(in the rows, 128 means zero)
A single turn carries every row of the set below to another of its rows. Some are shown first; where does it send the rows asked next?
Gufos: [138  96 153 173 130 168 119 127 150 146  95 145]
Goz: [139 131 163 164 101 117 128  97 108 112  88 123]
virep: [122 141  90 143 154 111 132 119 151 129 133 147]
Kirer: [130 139 100 161 135 112 131 134 154 131 144 138]
tuze: [123  80 171 119  94 119  97 125 110 130 114 142]
par: [137  93 177 103 118 111 116 113 139 115 112 161]
zub: [137 114 132 161 135 169 127 124 166 132  82 142]
Git: [115 106  87 121 129 147 117 161 137 128 122 126]
gav: [146 123 160 156 102 109 125 123 105 137 154 124]
pev: [139 147 152 148 105 138 118  95 131 100  81 137]
fif: [122 109  96 121 154 130 127 159 124 120 120 119]
vipi: [132 110 151 166 142 168 114 134 156 148  94 144]
Bolun: [153  76 124 145 132 145 120 118 151 164  92 154]
fep: [132  84 156  91 125 112  99 105 130 122 117 147]
Buva: [112 118 135 107  97 149  94 137 108 102 107 127]
gozu: [131 115 137 166 124 178 124 131 149 151  95 145]
pas: [142 129 153 122 110 123 133  93 133 103  69 142]
Lero: [133 141 147 124 101 127 138  84 126 103  82 136]
Lilag: [148  83 126 139 128 139 129 129 144 170  91 167]
buvo: [151 124 157 141 105  98 134 118 111 122 154 126]
Kizen: [112 130 136 117  74 134  97 139 106 120 118 127]
luv: [118 107  86 125 149 123 125 146 123 110 124 124]
Viv: [142 133 159 144  98 110 153 114 104 119 140 130]
diz: [113 107  90 108 153 138 125 144 136 123 122 136]
nem: [152 137 145 149 104  88 136 114 113 115 141 139]
tafen: [129  92 174  98 112 117 124 114 127 117 130 157]
zeved: [150  78 165 106 106 112 116 129 121 128 120 153]
res: [120 114  83 139 144 140 116 145 124 127 130 119]
mov: [139 112 144 168 148 162 127 123 153 144  89 158]
Fezer: [151  90 131 153 114 141 138 136 144 178 113 155]
Megu: [138  82 168  94 107 123 104 116 128 123 122 146]
Totik: [106 121 136 118 103 126  97 112 106  98  87 123]
fen: [152  76 131 139 123 130 132 134 163 164 113 159]
Selu: [118 125 135 129  82 156  96 125 101 129 105 112]
nosud: [120 142  95 147 143 105 107 129 151 137 129 142]
gino: [124 125  88 153 141 117 109 135 135 138 147 134]
Fesos: [148  98 139 168 146 161 120 113 156 146  92 146]
sizeg: [134 111 159 138 119  78 126 113 109 108 135 136]
puvo: [151 140 152 141 110 126 131  82 129 100  87 125]
gebe: [113 129 131 114  86 150  93 118 108 110 105 117]
kiro: [158  90 127 148 117 128 132 133 143 176  94 151]
tinam: [106 125 143 112  78 147 105 121 109 120 117 130]
pil: [114 120  86 132 145 143 126 157 118 126 120 130]
Bebo: [118 134  95 152 141 113 116 137 137 140 143 150]
nosal: [145 134 147 136 135 118 130  78 129  99  86 126]
vubiv: [137 140 153 150  97 110 139 136 101 114 141 124]
Fani: [154  82 132 158 108 137 129 125 144 170  93 150]
Nena: [113 133  92 145 145 103 109 124 145 122 137 140]

tuze turns into Totik
Megu turns into gebe
Bolun turns into res
Now find these:
vipi turns into nosud
Buva turns into pev
Fani turns into luv
tinam turns into Lero
fen turns into Git
Kizen turns into pas
Selu turns into nosal
Fezer turns into diz
Bebo turns into Lilag

A single turn carries every row of the set below to another of its rows. Some are shown first; where does it send the rows asked next?
P: [147 115 120 126  70  95 148 109 150 125 117 104]
X: [111 101 101 122 133 152 132 142 121 121 172 113]
G: [129 126 153 144 116 120 136 108  78 137 143 127]
T: [139 114 132 116  97 117 134 102 176 145 115 109]
W: [133 145  85 114  96 105 110 141  85 123 156 138]
M: [152 120 127 115  69 112 137 106 156 152 118 110]
A: [121 123 159 144 134 125 132 103  93 137 143 127]
L: [118 102  93 125 114 140 139 147 102 114 176 110]
B: [112 134  87 126 136  99 112 138 108  96 151 135]
F: [135 109 124 128  98  98 145 104 169 120 112 103]
Q: [122 121 154 148 127 115 137 106  84 128 142 125]
E: [133 149 101 100 112 134  92 134 107 157 156 148]
S: [127 143  90 112 103 117 123 108 159 142  88 112]
Z: [135 147  90 110  85 115 124 112 148 147  90 114]
R: [127 110  98 116 100 152 133 146  97 134 177 115]
V: [125 141  85 119 101 105 130 111 155 126  89 110]
D: [120 108 105 113 118 164 125 141 115 144 174 117]
Y: [110 137 101 110 153 130  95 129 134 132 150 145]
K: [133 145  82 115  84 103 131 114 142 132  90 108]
J: [127 127 158 140 122 127 131 104  85 147 143 129]

L turns into X
J turns into G
E turns into W
Now find these:
F turns into T
V turns into S

